(in the rows, 128 means zero)
One turn moves every row onto another: examples first, then more rows asked:
k734: [116 138 113 175 107 127 145 118 133 130 155 112 123  84 125 118 142 128
 114 114 100 168 129 126 109 128 125 115 131 133  80 136  77 136 158 138
 123 122 137 135 121 143 150 135 123  85 134 103 147 159 126 122 125 134
 126 120 125 109]
k169: [ 95 107 137 103  92 116 129 127 101 125 125 138 135 147 105 118 109 160
 128 122 126 137 109 115 131 152 123 115 126  92 124  93 161 126 112  94
 121 144  84 132 112 137 120 108 116 116 177 132 149 118 105 116  94 155
 131 129 129 148]
k117: [114 103 151 114 106 140 147 119 112 133 138 133 138 152 127 126 115 163
 123 123 143 139  94 121 129 129 112 119 104 104 110  80 139 124 116 102
 115 135  75 101 132 125 121 114 116 128 152 153 146 108 120 126 101 139
 142 139 146 175]
k634: [120 115 134  98 135 119  93 133 106 114 132 148 131  98  79 151 123 104
 129 148 135 132 145 157 147 133  78 120 159 155 118 159 128 140 107 119
 102 119 128 118 127 126  95 119 130 130 133 131 146 140 127 118 150 131
 164 127 136 132]
k569: [126 132 101 150 163 153 119 141 112 137 141 111 161 156 121 130 113 156
 141 118 122 122 150 129 131 115 113 134 133 137 151 109 157 126 107 130
 155  99 147 146 143 153 104 114 115 128 103 108 123 132 145 128  95 114
 144 149 129 103]
k395: [134 130 100 151 159 147 129 143 104 144 154 103 168 158 109 126  99 128
 141 113 124 128 151 148 144 113 111 124 131 126 151 114 157 127 110 123
 136 106 163 148 128 140 117 119 108 128 120 108 119 131 149 134  96 118
 151 138 128  99]
k431: [116 119 142 111 118 128 136 128 117 131 138 130 148 162 116 115 125 163
 109 119 123 127 100 108 153 130 123 107 120  92 107  77 144 118 105  80
 120 145  77 100 119 125 132 126 115 126 173 128 140 118 117 139 101 143
 147 134 123 143]
k948: [ 88 108 144 110  96 124 134 145 108 125 116 126 136 157 125 133 110 154
 121 116 118 134  96 117 126 136 121 119 126  96 124 114 151 145 112  93
 119 151  88 114 116 125 129  97 103 116 173 121 132 109 121 138  91 128
 130 144 148 162]
k975: [116 144 125 171 122 121 142 105 128 126 133 132 109  96 131 111 150 135
 134 118 114 166 103 116 128 144 113 106 127 129  83 115  71 132 135 129
 153 113 115 123 131 136 156 131 122 100 129 109 153 157 160 124 124 117
 115 118 105 142]
k896: [131 135 106 179 108 137 151 119 118 127 156 132 131 100 129 119 136 121
 120 117  88 164 117 131 136 145 130 123 143 137  71 121  78 131 147 125
 139 139 126 124 129 138 162 118 119  89 130 103 148 162 135 158 114 121
 122 123 121 109]
k849: [ 97 111 144 124 100 114 156 141 112 125 127 136 148 153 116 102 126 144
 104 100 120 132 114 116 133 140 117 142 121  84 113 103 155 132 114  88
 122 139  86  94 131 127 121 103 121 107 152 134 159 136 106 129  86 148
 125 139 153 147]
k473: [ 94 110 135 120 102 136 125 139 112 147 136 130 135 156 126 122 116 154
 114  96 112 156 105 123 118 137 145 118 120  94 110  98 170 133 118 115
 126 135  82 119 120 121 130 102 108 100 166 138 130 101 118 134 103 149
 146 146 151 153]
k581: [111 117 129 148 114 152 127 140 132 107 124 104 177 125 141 123 136 148
  98 134 112 124 129 119 123  64 128 153 135 117 115 103 134 123 141 131
 102 108 119 144 146 138  83 132  90 128 146 133 118 118 157 151 131 135
 152 159 132 115]
k894: [103 118 109 136 121 150 142 142 135 100 130  99 161 132 127 139 126 139
 112 137 102 140 123 120 126  69 131 141 120 126 115 102 124 126 140 147
 112 111 123 143 151 134  85 128  76 147 133 140 114 124 146 152 117 138
 136 173 118 116]
k659: [ 92 104 138 110  98 136 137 135 103 134 135 125 143 139 115 133 140 145
 130 126 131 128 100 120 148 146 129 127 117  91 109 111 158 143 117  95
  92 145  79 105 141 113 136 101 110 122 159 117 132 119 119 147  91 145
 132 138 145 162]
k590: [155 125 137  98 149 118 112 111 112 101 136 144 139 117  85 143 115 109
 133 121 137 134 129 146 138 123  78 136 155 161 108 142 118 134  97 104
 118 109 146 123 140 128 115 114 140 119 132 167 162 140 136 105 135 133
 156 105 122 135]
k537: [105 122 141 149 123 156 138 131 160 114 145 123 124 142 107 116  94 125
 145 123 105 118 109 123 123 128 130 145 119 108 142 166 104 111 115 134
 135 104 158 151 129 104 118 145 111 121 122 104 120 135 171 156 118 136
 114 163 119 112]
k148: [125 122 137  97 119 129 106 133 104 115 128 154 134 120 107 161 104 112
 118 146 115 127 142 153 129 120  78 129 159 169 119 159 104 126 113 117
 108 103 143 118 125 127 103 119 131 123 119 147 146 131 124 121 151 124
 185 118 139 125]
k692: [119 120 145 147 122 161 157 128 155 117 160 113 124 134 109 118  81 122
 141 129 108 110 112 139 130 127 128 161 103 115 146 156 101 115 113 133
 145  96 149 141 125 130 116 130 118 124 120 107 120 129 166 142 112 141
 123 164 108 111]
k868: [134 124 137 104 125 124  92 142 126 127 133 146 137 132  98 151 101 123
 120 130 113 124 152 150 129 121  93 144 143 165 123 180 126 147 108 129
 111 110 146 109 136 116 113 119 140 121 140 163 139 138 118 111 134 139
 168 112 124 144]
k677: [135 131 146 103 127 113 108 131 118 111 115 170 127 124 101 138 114 115
 122 151 108 127 130 152 133 118 100 128 147 170 107 161 126 128  97 121
 114  98 120 104 121 123 112 132 136 109 121 145 156 137 139 100 148 133
 178 106 117 119]
k642: [127 141 120 175 105 139 142 104 119 130 147 137 142  90 141 110 146 131
 106 142 109 152 129 117 140 133 135 121 124 134  82 118  91 117 169 121
 125 137 120 115 134 137 163 116 134  85 137 112 159 154 140 135 111 125
 121 112 101 127]
k444: [119 150 116 167 100 138 140 116 110 146 141 147 110  80 142 104 126 125
 104 129  82 146 109 143 138 145 118 108 128 140  86 102  80 137 148 141
 129 112 131 121 148 138 148 129 129  97 122 123 166 151 124 131 112 125
 122 126 107 117]
k698: [ 98 121 124 138 135 153 146 136 139  95 127 104 155 131 124 111 125 141
 112 119 106 123 117 107 141  71 136 143 128 123 112 104 121 128 133 136
 112 104 141 147 153 150  91 126  75 137 150 144 122 119 146 152 134 135
 128 168 118 107]
k827: [125 131 124 174 111 130 155 116 118 131 139 146 131  77 116 117 151 102
 122 148 110 156 113 132 126 140 118 112 121 124  95 106  71 109 153 139
 155 120 105 131 130 140 132 123 122 101 144 116 149 156 146 133 124 116
 122 117  95 122]
k390: [107 122 146 133 103 131 154 144 160 122 144 114 125 141 114 110 103 136
 146 127  93 113 100 142 135 121 132 148 112 105 135 165 101 121 107 152
 138 104 145 145 122 119 109 152 123 106 140 102 125 131 171 152 112 130
 117 147 107 100]
k299: [119 148 111 168 112 151 137 123 123 139 158 136 109  93 123 121 160 116
 122 132  94 168 116 133 154 153 116 114 132 132  82 116  85 127 132 131
 119 137 109 113 133 125 150 133 113  90 122  90 142 159 143 138 132 119
 128 121 115 111]
k277: [149 138 100 151 148 142 101 131 108 141 150 110 158 161 111 133 108 138
 145 109 115 125 154 151 144 136 118 136 129 135 154 113 147 124 124 127
 138 109 147 167 129 145  95 110 125 116 128 107 128 133 138 141  93 121
 152 139 115  95]
k397: [127 130 140  99 127 101 100 125 116 113 127 147 122 107 110 151  93 116
 108 125 120 126 145 131 126 135  89 121 148 161 124 170 134 145 113  89
 112 105 118 116 141 134  97 115 129 116 125 142 167 131 147 103 148 130
 172 136 113 130]
k848: [143 117 142  84 136 108  95 116 121 107 117 163 141 113 104 151 107 115
 145 145 131 120 127 134 138 124 101 142 152 166 122 146 127 125 102 104
  99 104 135 131 145 126 116 130 149 116 120 130 146 140 141 102 119 122
 155 113 126 142]

k148 turns into k896
k677 turns into k642
k537 turns into k894
Where do these go?
k698 turns into k569
k868 turns into k734
k849 turns into k397
k390 turns into k581
k590 turns into k975
k848 turns into k827
k634 turns into k299

One turn moves every row onto another: examples first, then more rows asked:
k244: [149 122 128 121 107 121 169 107 138  90 129 105 146 126 160 119 149 132
 145  90 138 133 105 139 133 140 106 109 148 162 139  81 154 146 103]
k630: [124 152 131  89 120 113 166 107 129 129 121 107 120 173 158 171 116 150
 127  79 114 131 104 152 136 145 119 131 124 151 106 132 134 128 116]
k489: [147 152 122  98 126 134 126 145 121 125 130 146 103 168 169 126 147 127
 166  99 133 107 131 137 171 126 110 125 137 161 128 108 152 112 153]
k96: [130 167 139  87 115 125 158  96 137 133 129  97 123 179 141 145 117 159
 128  74 105 140  96 129 136 140 123 117 123 131 116 123 112 128 115]
k745: [134 118  98 146 107 129 133 153 124 156 117 126 163 112 130 135 141 137
 111 126 145  95 122 109  99 143 140  90 155 153 130 108 127  96 108]
k180: [125 150  97 139 116 131 110 136 121 166 129 133 151 129 151 123 149 169
 113 118 136 115 112  90 122 133 136 117 165 158 121 101 120  84 103]
k582: [129 144  98 153 119 135 122 143 122 175 117 146 159 123 130 155 156 129
 117 121 153  99 105 118 124 146 144 103 142 152 133 103 117 102 112]
k423: [122 116 135  84 122 143 136 137 107 148 129 128 150 157 122 109 101 160
 113 150 114 127  99 136  92 160  99 135 133 128 155 131 133 131 124]
k732: [136 113  89 143 100 133 143 145 132 158 121 127 152 113 123 131 124 138
 108 125 141  99 124 109  91 135 137 108 132 153 137 116 128  88  99]
k297: [135 118 128 101 135 140 125 172 141 155 156 128 166 127 125 115 149 136
 129 102 163 102 102 110 139 114 105 138 150  98 117 112 143 114 139]
k351: [129 156 155  88 116 118 149 100 123 114 111  92 115 159 133 131  98 145
 126  79 109 143  94 141 114 127 134 119 137 134 116 134 126 129 108]
k770: [134 145 139  85 137 131 163 129 138 124 125 115 124 136 139 152 124 134
 167 118 106 135 122 110 104 115 112 122 128  98 152 161 153 145 125]
k528: [121 140 132  87 132 133 118 128  95 179 136 126 120 162 132 128 108 150
 144 127 138 154 103 142 120 157 111 116 102 140 166 120 114 129 135]
k858: [131 134 137 107 126 133 113 156 135 150 162 130 136 120 122 126 136 102
 152 100 179 100 110 123 155 113 131 119 131 127 135 108 159 110 153]
k108: [128 145 134 118 116 135 155 107 137 103 132 125 126 129 171 146 154 130
 144  93 143 144  82 135 150 154 123  99 132 155 145  85 133 157 105]
k785: [138 139 109 145 101 131 117 122 122 161 117 125 139 114 109 105 117 124
 123 116 151 114 120 112  95 116 150 115 132 158 146 109 126  84 100]
k544: [145 139 147  87 138 151 120 172 119 124 117 130 107 138 149 100 133 134
 159  92 123 134 109 118 137 127 115  89 152 106 137 122 110 136 135]
k126: [139 163 117  78 136 130 164 108 146 130 124 111 129 129 133 140 118 144
 173 101 104 143 121 111 124 104 104 131 126 111 163 142 155 125 133]
k639: [139 134 145 100 116 118 174 116 130 115  99 106 141 161 124 158 111 121
 120  86 119 113  98 165 112 140 125 129 131 132 117 133 134 143 112]
k309: [130 132  95 153 114 137 130 143 130 182 122 146 147 129 129 158 143 127
 112 124 154 105 110 119 112 139 139 120 116 149 136 113 112 100  97]
k633: [120 144  90 133 111 131 114 131 129 168 137 132 135 134 150 127 132 167
 107 121 130 121 115  93 108 127 134 129 138 158 123 113 123  75  90]
k60: [118 125 123  88 115 136 117 158 147 124 165 130 140 118 137 107 123 142
 126 117 150  95 106 104 137 110 124 134 161 128 120 112 176  92 142]
k499: [142 122 126  94 119 152 152 171 137  93 109 153 137 139 145 120 134 120
 130 131 109  81 107 139 132 142 110 121 162 131 131 123 157 130 138]
k273: [136 165 129  85 137 142 163 109 147 127 117 131 138 135 122 152 131 123
 162 118 105 127 107 118 120 113 112 141 121 102 166 147 152 144 131]
k154: [147 140 153 128 114 126 147  96 125  92 126 115 142 135 154 106 157 128
 143  90 145 142  95 139 131 129 112 123 150 152 139  84 141 154  98]
k411: [146 145 101  77 133 143 131 154 134 128 130 124 116 147 168 103 133 168
 163  83 112 130 124 114 160 129  98 107 155 138 129 105 130 105 141]
k592: [133 152 136  88 129 130 161 114 140 116 128 128 128 146 145 159 131 126
 161 126 104 118 123 118 115 109 109 148 124 118 150 156 171 136 130]
k167: [138 152 128  96 109 120 183 100 144 125 119 107 141 171 132 169 117 129
 123  87 113 108 102 156 140 149 120 128 115 145 124 117 137 131 125]
k750: [116 126  98  84 126 137 129 160 157 139 162 127 141 103 141 128 121 142
 137 103 157 102 109 115 153 123 122 118 149 129 128 106 171  91 147]
k141: [138 121 126 122 120 128 173 125 135 105 128 114 144 122 171 142 157 137
 143  87 143 143  97 142 138 152 105 103 141 151 135  87 133 159  99]
k48: [153 147 119 105 134 153 147 154 136 129 116 164 148 167 144 133 166 123
 141 108 126  90 106 142 165 139  96 142 141 130 129 110 135 133 141]
k349: [113 124 131  96 136 145 118 179 141 155 167 134 145 124 147 137 148 141
 129 107 160 110  95  99 144 128 118 119 144  98 116 119 137 117 135]
k892: [142 162 119  87 137 132 170 110 145 135 127 123 144 149 142 154 139 146
 163 110 102 127 121 112 129 109  93 157 122 109 150 147 154 134 132]
k74: [145 147 149  91 105 126 172 104 143 114 111  88 145 160 115 127 101 137
 117  84 102 121  95 140 113 139 125 116 135 126 126 124 125 134 113]
k823: [140 141 105 145 109 128 113 129 120 152 114 120 153 106 116 108 132 132
 124 114 149 109 119 109 109 124 150  97 158 162 143  98 131  84 113]
k284: [141 154 138  90 134 125 155 112 130 133 134 117 115 152 150 155 136 133
 176 108 115 137 131 111 122 100 106 138 117 113 150 156 154 135 132]
k889: [136 139 149 120 112 136 150 108 132  92 136 123 141 143 167 113 163 151
 127  98 126 143  83 117 134 138 107 118 154 140 130  93 132 155  88]
k873: [143 153 133  82 127 161 130 142 140 101 102 146 124 119 116  92 117 108
 151 109 116 108  97 135 139 131 131  97 155 123 159 106 139 126 143]
k512: [138 140 122 148 107 136 106 132 116 176 132 126 138 137 125 110 140 144
 115 112 147 124 115  91  97 117 138 117 130 138 133 116 101  92  91]
k805: [120 146 132 109 116 133 151 101 139  86 136 128 125 126 178 132 146 148
 132 100 126 146  81 128 142 147 118 113 150 158 134  86 147 146  96]
k838: [116 157 138  97 132 144  97 144 139 147 157 145 134 118 123 116 136 117
 140 107 166 108  85 112 156 113 136 131 142 115 136 106 153 104 145]
k810: [120 153  93 141 101 132 113 120 130 171 137 146 124 136 139 147 136 135
 115 127 148 106 115 107 121 134 152 121 118 172 138 111 127  84 104]
k514: [114 143 122  73 117 139 122 117 110 147 134 126 120 142 123 106  83 156
 130 142 119 144 102 137 109 153 120 121 124 153 173 119 141 112 134]
k242: [135 130 140 103 122 137 130 122  99 164 125 137 152 170 104 114 115 129
 130 142 138 120 104 158 111 152 102 147 112 141 170 122 133 133 137]
k13: [139 145 127 153 114 126 101 136 109 165 126 124 148 134 131 109 151 142
 122 114 151 118 117  92 108 124 144 101 153 149 129 106 109  93 107]
k757: [132 126 111  90 112 123 141 119 107 156 135 124 138 163 128 125 100 146
 136 141 134 116 127 157 120 150 101 143 112 172 164 114 160 112 145]
k655: [129 117 105  83 126 131 144 139 106 175 144 117 142 167 146 136 109 174
 134 127 130 139 123 141 119 162  85 133 115 145 150 118 128 119 133]
k919: [118 153  99 144 107 126 107 129 120 160 131 146 136 132 148 142 145 142
 119 130 145 101 113 106 128 139 153 106 143 176 128 102 137  84 116]

k873 turns into k544
k423 turns into k514
Where do these go?
k349 turns into k750
k745 turns into k823
k141 turns into k244
k630 turns into k167
k810 turns into k309
k892 turns into k592

One turn moves every row onto another: examples first, then more rows asked:
k875: [148 102 127 147 120 107 107 191 133 147  99 138 123 161  88  73 134 192
 121 162 125 107 141 110  96 132]
k533: [157 115 129 158 118 105 106 201 132 140 100 133 119 153  94  73 138 177
 111 166 123 108 135 107 103 128]
k147: [171  94 136 135 126 106  78 183  72 163 132 121 117 143  99  89 136 183
 117 154 112 119 116 188 115 105]
k173: [123  90 123 190  99 100  71 184  87 166 108 138 135 160  80 118 146 140
 153 158  91 167 149 151 100 120]
k318: [164  86 125 137 101 110  85 185 102 144 103 153  94 173 144 103 111 171
 126 157 133 177 114 143 124 132]
k595: [157 102 127 144 165  96  75 139  92 130 129 125  96 152 105 144 145 144
 131 198 111 137 140 113 128 120]
k915: [115  89 134 166 125 119 105 153  98 144 138 170 130 178  78  98 120 127
 152 159  98 152 151 149 115 130]
k953: [137 106 141 128 123  93  92 173  83 168  91 132 110 125  90 172 147 142
 125 132 114 135 125 113 103 115]
k25: [151 123 113 145 100  70  75 143 106 172 132 137 116 136 128 132 166 141
 108 170 122 121 120 107 133 135]
k101: [154 112 135 150 118 108 106 198 140 144 102 140 121 154  88  77 131 179
 121 140 128 112 133 107 105 125]
k772: [161 119 134 161  77 120  83 153 109 162 156 179 134 165  85 105 121 138
 156 172 119 140 137 148 106 135]
k780: [164  84 127 130  99 111  94 188 100 145  98 148  95 177 133 115 107 173
 117 165 128 177 108 145 117 127]
k914: [135 112 133 129 125  93  90 170  83 169  91 130 113 125  85 168 147 144
 125 130 111 132 128 110 103 127]
k62: [124 113  94 177  80  96  84 160 110 194 136 161 130 152  82 120 130 157
 133 154 104 144 131 152  89 122]
k106: [171  96 156 145 114 116 100 148  78 147 158 160 113 137  91 156 130 142
  91 157 132 148 122 105 117 138]
k846: [156  98 121 185 124 150  79 196 101 172 100 156  98 150 112 121 123 154
 100 159 121 110 159 141 144 111]
k54: [175  99 158 142 113 119  97 151  81 145 151 159 121 137  83 150 125 146
  85 150 131 146 123 101 119 143]
k51: [117  89 135 169 129 116 102 152  91 143 135 167 132 180  75 110 114 129
 155 165 102 158 144 151 113 132]
k406: [167  96 139 128 129  97  69 170  86 171 122 128 108 139  99  94 126 179
 120 157 114 123 107 188 118  95]
k706: [125  93 117 188 112  97  66 186  89 165 108 137 129 158  72 118 140 139
 164 153  94 163 145 150  99 117]
k374: [157  85 122 131  95 111  94 193  98 138 105 152  94 176 142 109 119 172
 110 165 128 175 114 146 126 133]
k285: [159 106 120 176 123 144  84 202 103 161 101 145 102 155 115 123 122 149
 103 170 120 100 159 146 154 113]
k567: [169  81 117 126  94 117  93 191 102 141  96 155 101 171 138 108 119 166
 124 163 121 171 117 147 121 130]
k587: [123  95 116 184 105  98  69 185  84 163 107 145 134 161  78 122 147 135
 159 160  91 161 149 149  98 117]
k381: [155 122 119 146  96  74  77 144 109 173 131 141 116 134 118 133 166 143
 107 171 126 127 118  97 131 142]
k100: [129 115  91 175  81  98  82 163 115 197 135 156 118 155  84 117 128 153
 140 151 109 143 133 147  88 119]
k549: [150 109 139 151 123 108  91 201 133 138 101 133 122 154  90  73 137 181
 113 149 129 109 141 108 114 135]
k700: [158  86 120 136 100 109  82 195  95 144 106 148  86 171 139 109 111 179
 113 159 131 177 110 146 121 134]
k212: [157  95 128 143 167  92  73 151  82 134 134 127 103 150  98 152 140 146
 136 192 111 135 143 106 130 123]
k485: [158 120 136 155  77 123  84 156 109 160 153 177 139 164  77 107 121 148
 160 176 115 141 145 155 102 131]
k22: [154  85 118 177 118 150  88 192  98 172 101 150 108 156 111 119 120 158
  98 160 122 102 161 149 151 122]
k704: [153  99 133 147 165 100  74 145  87 131 124 129 105 144  93 150 145 137
 130 195 110 132 146 110 130 123]
k220: [135 108 144 133 120  92  96 169  84 162  89 128 108 131  87 171 148 144
 121 128 114 134 124 114 100 117]
k102: [161  93 147 115 123 105  75 176  83 166 129 125 103 142 101  93 127 180
 113 153 116 116 109 186 123 103]
k189: [171 103 168 147 111 116  97 146  84 147 153 162 119 133  92 152 131 145
  89 153 138 148 119 104 109 141]
k322: [159 100 120 172 115 146  73 199 107 170  98 149  94 149 111 125 120 158
  94 169 127 103 163 138 143 119]
k978: [124  85 139 170 129 117  97 153  96 145 139 165 124 176  69  97 115 127
 153 160 101 154 150 147 119 128]
k457: [126 109  85 182  84 101  86 165 114 195 147 160 125 156  78 122 132 158
 134 157 103 144 134 151  91 123]
k260: [157  96 130 147 164  97  74 141  91 129 129 133 102 145 100 148 138 139
 128 197 112 136 141 108 129 121]
k105: [143 117 133 144 114 107 100 199 136 137  96 133 121 157  87  75 137 185
 113 157 125 109 141 110 111 131]
k320: [155 123 116 147 101  67  77 140 105 168 131 136 110 144 126 132 168 142
 109 177 120 128 115 106 133 131]
k455: [157 120 132 161  76 125  86 158 110 155 160 178 143 161  79 106 124 141
 147 175 116 142 138 149 109 130]
k437: [172 103 166 149 111 118 101 150  86 143 149 159 118 133  88 154 130 146
  87 148 134 149 118 109 111 136]
k81: [133 103 138 126 121  85  96 166  84 168  97 127 106 127  88 169 157 143
 126 132 109 135 123 114 102 119]
k534: [158 104 123 179 121 148  80 198  98 163 100 147 100 154 108 124 120 161
  89 173 125 104 162 147 145 119]
k286: [152 116 116 141  92  68  76 145 100 174 133 144 108 144 126 129 166 145
 115 174 123 126 115  99 134 135]
k128: [160  97 152 131 125  99  88 175  74 173 117 121 111 146 101  91 124 176
 111 156 117 120 105 187 117 106]
k276: [161  99 144 123 126 100  82 179  78 162 125 124 106 143  97  98 135 184
 116 161 114 119 114 190 112 102]

k318 turns into k101
k62 turns into k587
Where do these go?
k147 turns into k22
k106 turns into k381
k285 turns into k780
k706 turns into k978

